Each named move below is a turn or a mirror, shown by a few rows before and after it. Which moves, in which order, take the first row of each later pair to the second? The first pair is answered.
kez (before -> after):
[  9   2   9  -9 -16 -26  28 -12]  ->  [ 34   7  -6  -4 -19  -5  23  -4]
[  3  15  -9 -18   4  10 -27   5]  ->  [-17  10   3 -22   5  -7 -21  -1]
[-11  -8  -8   8   9  -9 -19  -2]  ->  [ -2  -8 -13  10   8   1 -21   0]
kul (before -> after):
[ 45   6   3   6  -8  21  33 -17]  ->  [ 31  15   2 -17  10  46  11   1]
[ 24  -4  11 -15  -4   1  11  10]  ->  [21 -3 12  1  4  8 19 15]
[-27  -8  25 -28   7 -21   2  -7]  ->  [-27 -13  26   6  12 -18  25 -11]
Bil (before -> after):
[ 53  -8 -11   6 -22   6  25 -10]  ->  [ 45 -11  -7  -5 -30 -16  22 -19]
[-21  -3  -7 -27  -5  -9 -31   3]  ->  [ -7   1 -15  -6  11  28 -26  21]
[ 5  1  5 -1 19  2  6 14]  ->  [ -2   2   8 -11  11 -16   3   6]
[  8   5 -20  56   9  16   2   2]  ->  [-15  -1  -8  23 -19 -47 -10 -23]
fabu (before -> after):
[  1 -13 -15  -7 -10 -21 -13  -9]  ->  [-16 -18   9 -12  14   3  15   3]
[-29   1 -19   5  16 -21 -37   0]  ->  [-40  -2  -1   3  36   1 -15  10]
[  9  -1   6 -18  -8  -6  -4  -2]  ->  [  8  -2  11 -17   3   8   4   6]
Then:
Each pair is two moves apart.
[-35  -1  25   9  18  31  -2  16]  ->  [-20 -11  27  39  -2   1  27  -6]
kul kul
[-18  -5 -14 -19   0  -9 -21  14]  ->  [ 16  -9 -23  21 -10  -7   4   5]
kul kez
[-17  11  18 -53  37  17 -23   3]  ->  [ 67   5  -7   8  -8  -5  20 -28]
kul kez
[ 11   6   8  14 -25 -19 -17 -14]  ->  [-20   5  16  13 -11 -18 -22 -11]
kul Bil
[ 45   0   1  -2 -20 -15  25 -11]  ->  [26 10 -1  4 16 40 12 19]
Bil kul
[-27  -5  22  -1  -4 -48  11 -11]  ->  [ 32   7 -10 -12 -28 -36 -15 -10]
kez Bil
[  3   3 -10  -7 -12 -27 -33  12]  ->  [-17  -8   9  30   3 -26   7   7]
kul fabu
[ 13   1   5   6 -16 -21  28 -26]  ->  [  9  11   2 -37 -15 -14  -4 -16]
kul kul
[ 35  10 -23 -21  14  19  -5   1]  ->  [ 17  -5 -14  30  15  -1  29 -15]
Bil kul
[  0  -1 -15  15   6  49 -17   8]  ->  [ 35  -1 -21  -3 -22  26 -19  -5]
kul Bil
[  2   0  -6  18 -17 -19 -17  -8]  ->  [20  2  1 16  3 27  2 11]
fabu kez
[ 11  19  -3 -20   5  14   6  16]  ->  [ 9 15 -1  3  9 17 20 17]
kul kul
[-26  -7  15  17  -3  34   1   0]  ->  [ -6  -1 -10  12 -25  16 -32  -8]
fabu kul
[ 20   3   2 -14  -7   3  -7   0]  ->  [16  5  2 -8  4 19 -6  8]
kul kul
[ -7  -5  -8 -11   1   5 -20  -4]  ->  [  7  -9 -11  17  -1   4   1 -10]
kul Bil
[ 34  11 -32  34 -14   8 -26  -2]  ->  [-53   2   2  27  21   1 -18   2]
kez kul
[ 23   5 -22  23 -22 -13 -14 -15]  ->  [-41  -1   2  19   8 -14 -11  -6]
kul kez
[ 13   2  -7 -28 -10  -7 -13   4]  ->  [ 31  -1  -9   5 -11  -3  11  -1]
Bil kul
[-12  -3 -15  49  11   6  -6   9]  ->  [-36   2 -12  10   9  -5 -35  11]
fabu kul
[ 40  -4 -11  19 -19  -1  21 -11]  ->  [ 4  3 -8 15 21 43  4 18]
Bil kul
[ 19  -3   2  21 -16  13  33  -4]  ->  [-9  8 -3  6 10 40 -2 17]
fabu kul
[ 9 -4 -9 10 -4 27 38 21]  ->  [-15  -2   4 -47 -14  -7  12  12]
kul kez
[ 13  11 -11 -10  -1 -31  -8 -24]  ->  [ 22  11   3 -12  29  20  18  -1]
fabu kez
[ -8   6 -13 -26   3  -5 -41   0]  ->  [ 19  -5 -18  37 -10 -17   1 -18]
kul kez
[ 22  -9   6 -40 -14 -27 -20 -18]  ->  [ 21 -16   2  46   9  11  23 -10]
kez kul
[  4   7  -5 -24  10  13 -17  17]  ->  [ 30  -1 -10  15  -6   0  17   0]
kul Bil
[ -1  31 -13   5   1 -23 -40 -13]  ->  [-23  18  25  -3   6 -37   7 -22]
fabu kul
[-11   8   9 -29  11  17   4  11]  ->  [ 31   3  -2  -8 -14   2  19  -6]
kul kez
[  8   7 -14  31   5  17  -4   5]  ->  [-24  -1   1  32  11   0   7  -2]
kez Bil
[-22  -6   6 -23   0 -11   5  13]  ->  [ 24  -4 -11  -4 -18  -7  13   8]
kez kul
[-3 -3 15  0 18 22 32  5]  ->  [ 15   4   9 -32  11  20  15   7]
kul Bil
[  2   2  15   9 -10  -3  29 -11]  ->  [ 13  16 -15   0 -13  13 -19   3]
kul fabu
[ 14 -19   1 -39  -7 -28  32  -6]  ->  [ 34 -11 -43  25  -8  -3   5   0]
kul fabu
[ 2  8 -8 21 12 29 -5  7]  ->  [ 22  12 -18   1 -12   4 -22  -5]
Bil kez
[-25  -8 -13  18 -11 -29 -23  -5]  ->  [-30  -6 -15  33   8  -5 -21   9]
kul Bil
[ 15   4 -43  47 -14 -18 -30 -13]  ->  [-53 -12  19  27  29  -8  27  -5]
kez fabu
[-13  -9  11  38  18 -13  27  -6]  ->  [ -3  10   0 -27  26  17 -27  19]
kul kez
[ -8   7  -2 -18  15  36 -19  19]  ->  [ 39   1 -10  15  -8  23  14   0]
kul Bil
[  3   1  11 -23  -1   0  11  -4]  ->  [22  2  1 -6 -7  8 13 -1]
fabu kul
[-15  -8   0  30   8   6  -8  -4]  ->  [-22 -10   5  25   6   0  -7  -6]
fabu fabu
